Each row has a name. Each piece below is followed by the name of the row it came from, unless a question asks for something else. Each question is about the rows just above it. Places in a row count from 1.

U: [ 0.55 -3.03  3.62 -0.39 -2.89 -3.89  4.03 -0.42  0.42 -0.27 -8.60 -1.53
 -2.54  2.27  4.39  2.40 -0.89  2.15]
K: [ 1.61  1.27  3.06 -0.17 -4.89  3.06  2.15 -3.80 -5.97  2.34 -3.05 -3.78
  2.10 -1.67  5.97  0.41 -1.23 -3.52]
P: [ 5.57 -3.04  3.99 -0.27  1.01 -5.10  1.21  1.36 -0.87 -1.55  4.26  3.81
  0.37 -0.86  4.91 -5.66  2.82 -3.04]
H: [-1.92  5.90  2.77 -1.32 -4.96  5.25  5.25 -2.12 -2.39 -0.70  1.76  1.04
 -5.11 -0.75  2.54  5.20  2.00 -0.93]
V: [ 0.07  3.73 -3.72  4.61  3.56 -4.70  5.77  1.18  7.71  2.24  0.73 -1.07
 -2.17 -0.19 -1.23 -1.86  3.24 -3.03]
Z: [-1.92  5.90  2.77 -1.32 -4.96  5.25  5.25 -2.12 -2.39 -0.70  1.76  1.04
 -5.11  0.53  0.46 -1.04  0.02 -5.31]
X: [-1.70  2.81 -2.00 -2.98 -4.94  4.90 -1.51  4.57  3.53  3.00 -0.42 -2.13
 -3.75  4.97  2.70  4.91  0.76  3.89]
L: [-1.35 -3.39  0.95  6.24 -4.95 -1.43 -0.80  3.64 -6.23 -2.00 -4.95  3.90
  3.87 -2.02  1.28 -4.14 -1.96 -2.34]
Row and place of [1.61] in the named rows:	K, 1
[-5.66  2.82 -3.04] begins in row and place	P, 16

G: [ 8.25  8.25  0.02  0.01  8.39  8.34  8.22  8.25  8.26  0.09  8.76  8.20
  8.36  1.64  0.26  0.00  9.27  0.01  0.03  9.30  8.12  8.14 -0.08  0.00
  0.03  8.27 -0.54  8.87  0.16  8.13  8.16  0.01  8.56  8.25  8.34]
C: [ 8.25  8.25  0.02  0.01  8.39  8.34  8.22  8.25  8.26  8.01  8.76  8.20
  8.36  1.64  0.26  0.00  9.27  0.01  0.03  9.30  8.12  8.14 -0.08  8.31
  0.03  8.27 -0.54  8.87  0.16  8.13  8.16  0.01  8.56  8.25  8.31]
S: [ 8.30  8.20  0.02 -0.01  8.34  8.32  0.00  8.25  8.29 -0.07  9.21  8.34
  6.96  7.39 -0.03 -0.01 -1.65  0.07 -0.05 -0.10  0.02 -0.06  8.54  0.06
  0.12  8.26  0.88  0.57  0.01  8.00  8.26 -0.01 -0.25 -0.39  8.26]
Where in the named rows is [0.57]?	S, 28
[8.00] is at row and place	S, 30
Row and place where [ 8.30  8.20  0.02 -0.01  8.34  8.32] starts:	S, 1

Q: [-0.21 -3.88 -1.99  3.58 -0.76 -0.21 -1.69 -2.40  0.94 -2.66 -0.18 -7.32]
J: [-4.81  2.17 -0.39 -0.68  1.14 -0.66  0.52 -0.44  0.21  0.11  1.74 -1.99]
D: [-3.26  9.37 -0.12 -5.74 -2.30  1.69  2.29 -0.21  3.58  4.14 -0.77  2.75]
F: [ 4.91  4.72  0.02  1.30  2.73 -0.94 -0.20 -1.69 -2.40  0.24 -1.04 -1.34]
Where in the named rows is [-0.66]?	J, 6
[ 3.58 -0.21  2.29  1.69 -2.30 -5.74] is which row, read backwards?	D
Row and place where [-0.20 -1.69 -2.40] starts:	F, 7
[-0.12 -5.74 -2.30] begins in row and place	D, 3
[-0.77] is at row and place	D, 11
[-0.44  0.21  0.11] begins in row and place	J, 8

